Each row has a name. Each question is about the rows just above it.

<140>: [-5.76 -4.65  1.38 -3.07  7.02  6.49  0.41 -4.15 -5.62 -0.25 -2.38  0.54
 -8.85  6.95  3.73 -2.36  8.06  0.22  2.55  5.86 -3.67  3.21 -2.41  6.43
  4.47]
<88>: [-3.60 -1.94  2.78 -0.46  2.17 -0.60 -0.45  1.55 -0.12 -0.10  0.42 -0.56
 -1.10 -1.81 -1.11  0.11  2.42 -2.17 -0.22 -0.74  2.99  0.64  1.63 -2.90
  1.77]
<92>: [-2.97 -1.37  2.92  0.32  2.68  0.74 -0.59  0.04 -0.31 -0.79  0.50 -1.60
 -0.83 -2.43  0.25 -0.63  0.76 -1.88  1.36 -1.39  2.11  1.10  1.21 -2.58
  1.47]
<32>: [ 1.69  1.54 -0.97  0.91 -0.73  0.77 -0.34 -1.11  0.14  0.17  0.11 -0.53
  0.85 -0.31  0.56  0.00 -2.47  0.75  1.13 -0.79 -1.20 -0.39 -0.67  0.29
 -0.78]
<108>: [ 3.76  2.38 -3.51  0.39 -2.19  1.49  0.16 -1.91 -0.47  1.09 -0.65  0.57
  0.16  2.76  1.20  0.30 -2.00  2.59  0.85  1.15 -3.85 -1.07 -2.32  3.72
 -1.32]
<163>: [-5.21 -2.75  5.45  0.82  6.90  4.43 -0.79 -3.07 -1.65 -3.46  0.60 -3.69
 -2.59 -3.67  3.04 -3.09  0.18 -2.45  4.86 -2.30  1.61  3.53  1.18 -2.59
  2.52]
<69>: [ 2.89  1.91 -2.47  0.50 -1.81  0.81 -0.06 -1.35 -0.12  0.82 -0.13  0.15
  0.57  1.41  0.58  0.36 -2.01  1.70  0.71  0.23 -2.50 -0.83 -1.55  2.14
 -1.12]
Does one of the named rows hold [-2.32 -1.07 -3.85  1.15  0.85] side by side, in this order? -> no
Does one of the named rows hold [ 1.20  0.30 -2.00  2.60  0.85] side by side, in this order? -> no

<158>: [-1.07  1.59  0.28  0.89 -1.55 -1.24  1.77 -0.80  0.25  1.48 -1.14 -1.35
 -1.30  3.77 -1.59  1.21  0.96 -2.27  0.56  0.51 -0.34 -0.94 -3.29  0.33
 -0.95 -0.34 -0.50  0.72 -1.76 -1.79 -0.32  0.02 -4.14  1.07  0.38  2.82
  0.19 -1.09  1.46 -0.04 -1.18 -1.75  1.35]
<114>: [-0.19 -0.69  1.73  0.01 -2.87 -1.78  0.52 -0.90  0.57  2.19 -0.79 -1.65
 -2.66  3.58 -0.75 -0.64  1.87 -2.34  0.47  1.14  1.62 -0.55 -1.65  1.04
  0.43 -0.39 -0.17 -0.05 -2.58 -2.56  0.85 -0.65 -2.84  0.81  0.05  2.12
 -0.82 -0.85  1.20 -1.25 -0.32 -0.45  2.78]
<7>: [ 3.04 -4.33  1.80  1.92  2.06  0.99 -3.45  4.79  2.61 -1.18 -2.72 -0.88
  4.22 -0.41 -3.30  2.00  0.17  2.72 -3.29 -2.82 -1.10 -1.35  4.88 -3.88
 -1.36  1.69  5.36 -3.40  0.50 -1.08  0.11 -2.47  3.57 -0.27 -2.39 -1.47
 -1.00  3.38  0.03  0.63  1.67  1.82  1.66]
<203>: [ 3.84 -0.32 -1.57  1.19  1.90 -2.00  1.92  3.88 -0.47 -0.92  2.65 -0.54
  0.54  4.76 -0.62 -2.68 -1.05 -5.31  1.11  2.18  4.76  0.41 -0.30  1.54
 -2.60 -0.18  4.33  0.99  2.16 -0.12  3.04 -2.99  0.56  4.42  0.56 -2.77
  4.70  3.87  2.09 -6.55  6.37 -2.80  0.84]
<132>: [ 0.81  2.99  0.48  2.44  0.08  0.64  0.79 -2.07  3.33  0.73  0.02 -0.47
  3.31 -1.39  0.31  2.29  0.13  0.77 -0.71 -0.53 -1.19  1.91 -1.95 -2.10
 -2.88  3.53 -0.27  1.71  1.08  1.91 -1.08  2.44  0.95 -0.35  0.19  1.82
  0.30  1.63 -1.74  0.13 -0.21 -0.07 -2.59]
<39>: [ 2.89  1.69  0.51 -0.41 -2.13 -4.32  0.45  3.54 -2.23 -0.79  1.75  0.07
  2.20  4.63  2.31  1.37 -3.20 -7.32  0.52  2.23  5.04 -1.49 -2.18  1.05
 -5.64 -2.71  2.60  2.16  4.93 -2.07  2.43 -0.87 -3.62  5.81 -1.72 -1.60
  1.94  2.82  2.33 -4.72  1.22  0.81  1.41]
<73>: [-0.08 -0.88  1.71  0.05 -2.89 -2.04  0.27 -1.05  0.56  2.01 -0.66 -1.66
 -2.69  3.56 -0.60 -0.74  1.80 -2.39  0.39  1.20  1.94 -0.56 -1.46  1.19
  0.40 -0.30 -0.05 -0.12 -2.46 -2.58  0.98 -0.75 -2.66  0.73  0.11  2.15
 -1.03 -0.72  0.98 -1.38 -0.37 -0.32  2.99]
<207>: [ 1.50 -6.16  2.29  2.52  0.80  1.12 -2.22  1.83  0.96 -0.85 -0.86 -0.44
  3.55 -0.92 -2.73  2.86  1.65  2.58 -3.24 -1.56  0.42 -1.18  4.36 -3.11
 -1.60  1.54  4.33 -2.80  0.26 -0.94 -2.02 -2.85  3.27 -0.34 -0.48 -0.71
  0.15  3.73 -0.24  2.04  3.62  1.24  1.41]
<36>: [ 6.17 -1.60 -3.12  2.22 -0.59 -0.93  2.44  4.48  1.44  0.08  3.27 -1.16
  3.40  2.58 -1.49 -2.36  0.40 -3.54  1.03  3.39  3.21  0.99 -0.29  2.46
 -1.80  1.63  3.96 -0.92  0.53  1.18  0.29 -4.57 -0.77  4.81 -3.99 -1.74
  1.59  3.21  1.01 -4.86  5.84 -3.91  1.48]
<142>: [ 2.96  0.39 -0.70  0.61  1.83 -2.81  1.57  3.55 -1.27 -1.06  2.26 -0.14
  0.25  5.19  0.11 -1.83 -1.91 -6.09  1.06  1.97  5.06 -0.31 -0.82  1.02
 -3.57 -1.10  4.07  1.52  3.12 -0.87  3.76 -2.41 -0.02  4.69  0.90 -2.70
  4.98  3.75  2.39 -6.48  5.52 -1.67  0.79]
<145>: [ 2.65 -4.11  2.47  0.56  1.03 -0.48 -3.63  3.68  2.45 -0.04 -2.18 -1.49
  3.94 -1.91 -3.25  1.83  0.29  3.22 -1.96 -2.19 -1.35 -1.24  4.50 -3.32
 -2.86  0.31  6.02 -3.64  0.10 -1.10 -2.51 -3.37  2.57 -1.18 -3.08 -1.54
 -1.05  3.34 -0.87  1.23  1.38  2.12  1.64]
<184>: [ 2.82 -3.99  2.49  0.61  1.24 -0.47 -3.81  4.06  2.73 -0.43 -2.48 -1.55
  3.77 -1.88 -3.47  1.78 -0.16  3.15 -2.08 -2.40 -1.50 -1.27  4.60 -3.37
 -2.66  0.43  6.11 -3.67  0.07 -0.99 -2.00 -3.07  2.63 -1.11 -2.90 -1.63
 -1.02  3.44 -0.80  0.92  1.11  2.34  1.65]
Is [-0.31 -0.82  1.02 -3.57 -1.10] printed in one of the named rows, side by side and in this order? -> yes
Is [-2.18 -1.48] printed in one of the named rows, side by side and in this order? -> no
Among the named rows, does one hold [ 0.61  1.83 -2.81] next to each other, in this order? -> yes
Is [-0.75 -2.66] printed in one of the named rows, side by side and in this order? -> yes
Does one of the named rows hold [0.30 1.82] side by side, in this order? -> no
Is [1.38 2.12 1.64] printed in one of the named rows, side by side and in this order? -> yes
Among the named rows, does one hold [-0.79  1.75] next to each other, in this order? -> yes

<16>: [-8.14 -7.99 -7.74  7.95 -6.72 -7.72 -7.56 -7.96 -7.47 -7.70 -8.01  7.75
  7.46]
<118>: [-8.14 -7.99 -7.74  7.95 -6.72 -7.72 -7.56 -7.96 -7.47 -7.70 -8.01 -7.80
 -7.91]
<58>: [-6.48 -7.66 -7.59 -7.83 -7.80 -7.76 -7.76 -8.10 -7.72  7.81 -8.02  7.71
 -7.98]
<111>: [-8.00  7.82  7.53  7.84  7.93 -6.03  7.94  7.93 -7.64 -8.04  8.01  8.12
  8.01]
Among the named rows, does one hold [ 7.95 -6.72 -7.72] next to each other, in this order? -> yes
Among the named rows, does one hold [-7.96 -7.47 -7.70 -8.01] next to each other, in this order? -> yes
Among the named rows, does one hold [-7.59 -7.83] next to each other, in this order? -> yes

<9>: [-1.04 -5.57  0.23  0.89  1.40 -0.23]
<125>: [ 1.77 -8.03  1.71 -1.36 -0.12 -1.45]
<101>: [ 0.57 -4.19  3.11  1.55  0.13  2.13]
<8>: [ 1.48  3.40  1.67 -0.70  0.95  2.52]
<6>: [ 3.24 -1.71  0.08  1.99 -0.27  1.36]
<60>: [-1.43  3.63  0.62  0.77 -1.79  1.48]
<78>: [ 0.57 -4.81  3.11  1.55  0.13  2.13]
<164>: [-0.08  3.00  1.98  2.48  0.57  2.05]
<187>: [-1.95 -0.95 -0.66  0.41 -1.63  0.08]
<21>: [-1.95 -0.95 -2.35  0.41 -1.63  0.08]
Is [-8.03  1.77] printed in one of the named rows, side by side and in this order? -> no
Among the named rows, does one hold [-5.58  0.23] next to each other, in this order? -> no

<97>: [ 5.06  3.32  0.20  0.39  0.68  1.00 -0.52 -0.33  0.07  0.80 -1.53 -0.45
 -1.28 -2.19 -8.44 -0.95]
<146>: [ 5.06  3.32  0.20  0.39  0.68  1.00 -0.52 -0.33  0.07  0.80 -1.53 -0.45
 -2.58 -2.58 -2.90 -0.32]
<98>: [ 6.17 -3.41  1.45  0.60  1.98  0.64 -0.75  1.10 -0.97 -1.36 -1.08  1.35
  0.36 -0.46 -5.04 -0.08]
<75>: [ 2.59 -4.95  0.38  2.17  0.63 -0.45  1.81 -2.64  1.21  2.52  1.40 -2.61
  0.03 -0.19  0.22  0.57]
<13>: [ 2.59 -0.01  0.38  2.17  0.63 -0.75  1.81 -2.64  1.21  2.52  1.40 -2.61
  0.03 -0.19  0.22  0.57]
<84>: [ 6.81 -3.46  1.12 -1.99  0.68 -2.68 -1.43 -0.14 -0.06  0.09 -0.60  2.58
 -0.38 -3.16 -2.07 -1.93]
Is [-0.33  0.07] printed in one of the named rows, side by side and in this order? -> yes
Among the named rows, does one hold [ 1.12 -3.46] next to each other, in this order? -> no
Is [ 6.81 -3.46] printed in one of the named rows, side by side and in this order? -> yes
Is [-0.61  2.58 -0.38] printed in one of the named rows, side by side and in this order? -> no
Does one of the named rows hold [ 0.68  1.00 -0.52 -0.33] side by side, in this order? -> yes
Among the named rows, does one hold [-1.99  0.68 -2.68 -1.43 -0.14] next to each other, in this order? -> yes
Is [-0.52 -0.33] printed in one of the named rows, side by side and in this order? -> yes

<90>: [-0.68  0.23 -1.27 -1.18  0.23 -0.21  0.57 -0.30 -0.99  0.75 -0.29  0.45
  0.37 -0.02 -1.76 -0.95 -0.61 -0.45 -1.12 -0.81 -0.36 -1.70 -1.60 -0.89
 -1.02  0.72  0.53  0.37 -1.80 -1.30 -0.83  0.15 -0.03 -1.43  0.48]
<135>: [-5.23  1.37 -1.03  1.36 -2.05 -1.28  0.12 -4.46  1.33 -4.09  0.72 -0.61
 -0.48 -5.09 -2.95  3.39 -1.19  1.07 -2.16 -1.93 -3.94 -0.33 -1.84 -4.94
 -4.37 -4.00  1.36  2.43 -0.81 -5.07 -4.24 -5.17 -2.17  2.32  0.44]
<81>: [-4.64 -0.33 -2.16  2.33 -2.27 -2.63 -0.21 -4.90  0.30 -5.43 -1.07 -1.45
 -0.42 -6.47 -2.59  3.64 -2.27 -0.29 -3.21 -0.95 -3.27 -0.48 -0.96 -5.51
 -5.27 -5.60  0.59  2.10 -0.42 -4.20 -3.70 -6.64 -1.54  3.01 -0.04]
<82>: [-2.38  1.83  0.17  2.38 -0.10  0.07  1.30 -1.94  1.96 -2.03  1.31  0.74
  0.95 -2.70 -0.90  3.67  0.21  1.71 -0.55  0.05 -1.41  0.95  0.04 -2.38
 -2.11 -2.02  2.01  2.93  0.65 -2.12 -1.77 -2.80 -0.14  3.01  1.41]
<166>: [ 0.01 -0.01  0.01 -0.01 -0.01  0.00 -0.01  0.00 -0.01  0.01  0.00 -0.01
 -0.01  0.01  0.01 -0.02  0.00 -0.01  0.01  0.00  0.00  0.00  0.00  0.01
  0.01  0.01 -0.01 -0.02  0.00  0.00  0.01  0.01 -0.01 -0.01 -0.01]
<50>: [-1.27  0.38 -0.72  1.62  0.74 -0.21  0.84 -0.83  0.78 -2.05 -0.13  0.71
  0.75 -2.20 -0.90  2.09  0.00  0.57 -0.78  0.24 -0.52  0.51  0.02 -1.48
 -1.71 -2.08  0.74  1.73  0.11 -0.57 -1.35 -2.34  0.30  1.93  0.45]
<162>: [-0.38  0.14  0.22  0.16 -0.15  0.10 -0.17 -0.20  0.36 -0.49  0.21 -0.06
 -0.22 -0.30  0.02  0.30  0.16  0.28  0.15 -0.19 -0.36  0.34  0.01 -0.12
 -0.03 -0.40 -0.09  0.03  0.18 -0.17 -0.33 -0.33 -0.29  0.30 -0.17]
Among the named rows, does one hold [-0.33 -0.17  0.18] next to each other, in this order? -> no
Among the named rows, does one hold [ 0.17 -0.15  0.10] next to each other, in this order? -> no
Is [ 0.02  0.51 -0.52  0.24] printed in one of the named rows, side by side and in this order? -> no

<171>: [ 2.70  1.33 -1.22 -1.01  2.38 -0.58 -0.13  1.28 -0.32  1.71 -0.55 -0.16
 -0.20 -1.52  0.00  2.56  1.88 -0.94 -0.06 -1.80  1.31  2.44  1.49  0.00
  0.85  1.18  2.07 -1.88  0.92]
<126>: [ 3.25  1.52 -1.19 -0.93  2.10 -1.38 -0.81  2.43 -0.41  3.22  3.48  0.68
 -0.08 -0.96 -0.64  3.40  3.24 -0.52 -0.08 -2.80  0.93  2.92  3.58 -3.94
  2.15  2.07  1.02 -2.16  1.26]
<195>: [ 0.24  2.25  0.54  0.18  4.76  3.06  0.38 -0.29 -2.34 -1.36 -2.34 -1.83
 -1.76 -2.72 -2.29  0.98 -0.02 -1.63 -0.72  0.85  1.33  2.33 -3.45 -3.54
 -0.95 -0.25  5.68 -1.48 -1.30]
<22>: [ 1.40 -0.56 -1.83 -2.18 -1.26 -0.46  1.77 -3.33  1.59 -2.92  2.80 -3.57
  0.70 -2.16 -1.26 -0.51 -2.78 -1.93  0.99  2.01  3.33 -0.07 -3.89 -4.52
 -1.93 -1.64  3.17 -0.44  0.48]
<176>: [ 2.63  1.21 -1.31 -1.10  2.31 -0.51  0.07  0.96 -0.18  1.35 -0.34 -0.37
 -0.16 -1.63 -0.22  2.35  1.51 -1.05 -0.01 -1.58  1.44  2.28  1.04 -0.39
  0.51  0.94  2.22 -1.81  0.92]
<3>: [ 4.32 -3.59 -6.09 -5.32 -4.95 -4.67  4.14 -5.39  6.64 -3.46  8.25 -3.83
  3.60 -2.34 -1.44 -1.04 -5.21 -2.55  2.58  0.83  5.08 -2.12 -3.08 -4.98
 -4.56 -2.87  0.26 -0.06  3.94]
<127>: [ 3.56 -2.11 -4.91 -4.09 -1.28 -2.41  3.73 -4.12  4.57 -3.17  5.52 -3.10
  2.21 -2.94 -2.56 -0.50 -4.23 -2.58  1.62  0.44  4.10 -0.96 -3.64 -5.14
 -4.68 -2.47  2.08 -0.57  2.92]
<85>: [ 3.21 -0.70 -3.76 -2.93  1.45 -1.05  2.79 -2.24  2.66 -1.85  2.96 -1.96
  1.08 -2.98 -2.63  0.53 -2.40 -2.27  0.80 -0.48  3.02  0.36 -2.63 -4.02
 -3.70 -1.46  2.87 -1.16  2.19]
<180>: [ 3.25  1.52 -1.19 -0.93  2.10 -1.38 -0.81  2.43 -0.41  3.22 -0.83  0.68
 -0.08 -0.96  1.04  3.40  3.24 -0.52 -0.08 -2.80  0.93  2.92  3.58  1.70
  2.15  2.07  1.02 -2.16  1.26]
<131>: [ 3.55  0.39 -2.07 -1.85 -0.29 -2.59 -0.18  1.00  1.11  2.31  1.23 -0.20
  0.85 -0.81  1.30  2.63  1.90 -0.70  0.60 -2.09  1.79  1.88  2.99  1.00
  1.58  1.36  0.23 -1.68  1.85]
Does one of the named rows hold [0.38 3.06 4.76 0.18] side by side, in this order? -> no
Does one of the named rows hold [-3.84  3.60 -2.34] side by side, in this order? -> no
Among the named rows, does one hold [-1.64 -1.93] next to each other, in this order? -> no
Among the named rows, does one hold [ 2.63  1.21 -1.32] next to each other, in this order? -> no
Among the named rows, does one hold [1.30 2.63] next to each other, in this order? -> yes
Among the named rows, does one hold [-0.20 -0.16 -0.55  1.71] next to each other, in this order? -> no
Among the named rows, does one hold [-2.34 -1.37 -2.34 -1.83] next to each other, in this order? -> no

<96>: [ 5.36 -5.37 -0.08 -2.00 -0.76 -1.39 -5.07 -1.11 -2.34  4.90 -1.13  2.34
  2.58  2.59  2.91  2.89  4.04 -2.81  1.37  6.19  5.27  2.88]
<213>: [-5.36 -5.29 -8.33  0.08  7.29  4.81  2.34  2.35  8.40 -3.57  0.41 -7.68
 -4.45 -6.70 -6.82  6.80 -4.81 -0.75 -6.74  0.71 -5.49 -7.57]
<199>: [ 3.64 -5.22 -2.26 -2.58 -1.30 -8.55  1.01  8.00 -4.83  3.74 -7.68  5.42
  0.55  1.57 -4.71 -0.69 -7.34  6.27  3.59  0.53 -8.90  4.12]
<37>: [ 5.35  8.93  1.17  5.38 -7.41  0.41  0.13 -5.86 -8.92 -6.63 -2.33 -7.09
 -4.55 -0.87  3.53  4.66  5.15  0.46 -8.42  4.39 -3.39 -8.82]
<80>: [ 8.93 -7.83  1.27  0.66 -7.64 -5.59 -2.50  5.30  6.60 -8.51  1.10  3.19
  5.01 -2.67 -1.12 -6.80  6.06 -5.44  2.05 -8.67 -6.05  3.87]
<138>: [-1.75  0.79  1.90 -2.03 -3.65 -4.07  3.02 -6.01  1.10  7.01 -8.60 -6.70
 -0.55  8.80  6.11  2.29 -6.87  5.74 -1.18  2.28 -9.04  0.00]
<159>: [-4.26  0.55  6.00  6.85 -9.07  3.46  8.41 -1.26  8.01 -0.77 -5.99 -3.78
  0.35  1.20  2.85  2.56 -1.26 -0.99 -6.95 -9.13 -0.86  7.90]
<11>: [ 3.78  5.55 -7.69 -1.67 -7.21 -8.02 -5.68  6.75 -6.59 -0.98  4.48 -6.32
  6.29  7.01 -8.99 -8.17  5.62 -6.58 -3.17  2.63 -3.82 -5.50]
<49>: [-3.40 -7.10  4.29 -4.56  7.07  1.95 -2.52 -5.12  7.56 -4.94 -4.86  2.64
 -2.84  6.74  4.44  2.58  7.34 -6.51 -4.07 -5.70 -7.54  0.62]
<167>: [ 5.36 -5.37 -0.08 -2.00 -0.76 -1.39 -5.07 -1.11 -2.34  4.90 -1.13  2.03
 -0.22 -4.17  8.70 -7.64  9.05 -0.54 -1.92 -4.88 -7.32 -4.35]
<5>: [ 8.72  1.68  5.45  1.63  3.91 -5.07  6.47  6.19 -0.18 -0.99  4.92 -3.83
 -1.98  2.13 -6.55 -5.71  3.63 -8.70  1.51  6.64  0.63 -3.95]
<106>: [-4.67 -6.17  0.56  8.74 -5.39 -6.00  5.53 -7.41  6.81  6.71 -4.23 -3.71
 -8.95 -5.31 -1.93 -8.75 -2.13 -3.63 -6.10  1.45 -0.81  3.11]
Among the named rows, does one hold [8.40 2.35 2.34] next to each other, in this order? -> no
Is [ 6.80 -4.81] printed in one of the named rows, side by side and in this order? -> yes
Does one of the named rows hold [ 2.57 -1.26] side by side, in this order? -> no
Is [ 8.93 -7.83  1.27] printed in one of the named rows, side by side and in this order? -> yes
Among the named rows, does one hold [-2.34  4.90 -1.13  2.03] next to each other, in this order? -> yes
Does one of the named rows hold [-0.99 -6.95] side by side, in this order? -> yes

<103>: [-3.39 -5.08  0.86  4.15 -2.11 -3.64  8.22  6.81 -3.97 -1.29  0.50]
<128>: [ 2.50  0.28 -3.67 -4.66  0.88 -5.24  0.52  5.53  1.72  2.26  4.28]
<55>: [-1.29  3.02 -8.53 -1.42 -0.21 -5.33  4.38 -2.06  2.97  6.35  0.92]
Does one of the named rows hold [ 2.50  0.28 -3.67] side by side, in this order? -> yes
Is [-5.33  4.38 -2.06  2.97  6.35] printed in one of the named rows, side by side and in this order? -> yes
Among the named rows, does one hold [-0.20 -5.33] next to each other, in this order? -> no
Among the named rows, does one hold [5.53 1.72 2.26] next to each other, in this order? -> yes
Does one of the named rows hold [ 4.38 -2.06] side by side, in this order? -> yes
Is [-5.08  0.86] printed in one of the named rows, side by side and in this order? -> yes
Is [-1.29  0.50] printed in one of the named rows, side by side and in this order? -> yes

<104>: [-4.41  2.00 -3.45 -3.40 -0.05]
<148>: [ 4.94  6.77  1.92  4.22 -0.67]
<173>: [-2.83 -3.29 -3.59 -2.08 -1.63]
<115>: [-3.02 -3.47 -2.38 -5.81  3.62]
<15>: [-0.93 -5.27  1.08 -1.31  3.20]
<168>: [2.66 7.38 1.50 0.17 2.61]
<160>: [-2.74  7.41 -5.13  2.16 -0.81]
<19>: [ 2.62 -1.17 -4.71  3.45  3.32]
Is [-4.71  3.45  3.32] printed in one of the named rows, side by side and in this order? -> yes
Among the named rows, does one hold [6.77 1.92 4.22] next to each other, in this order? -> yes

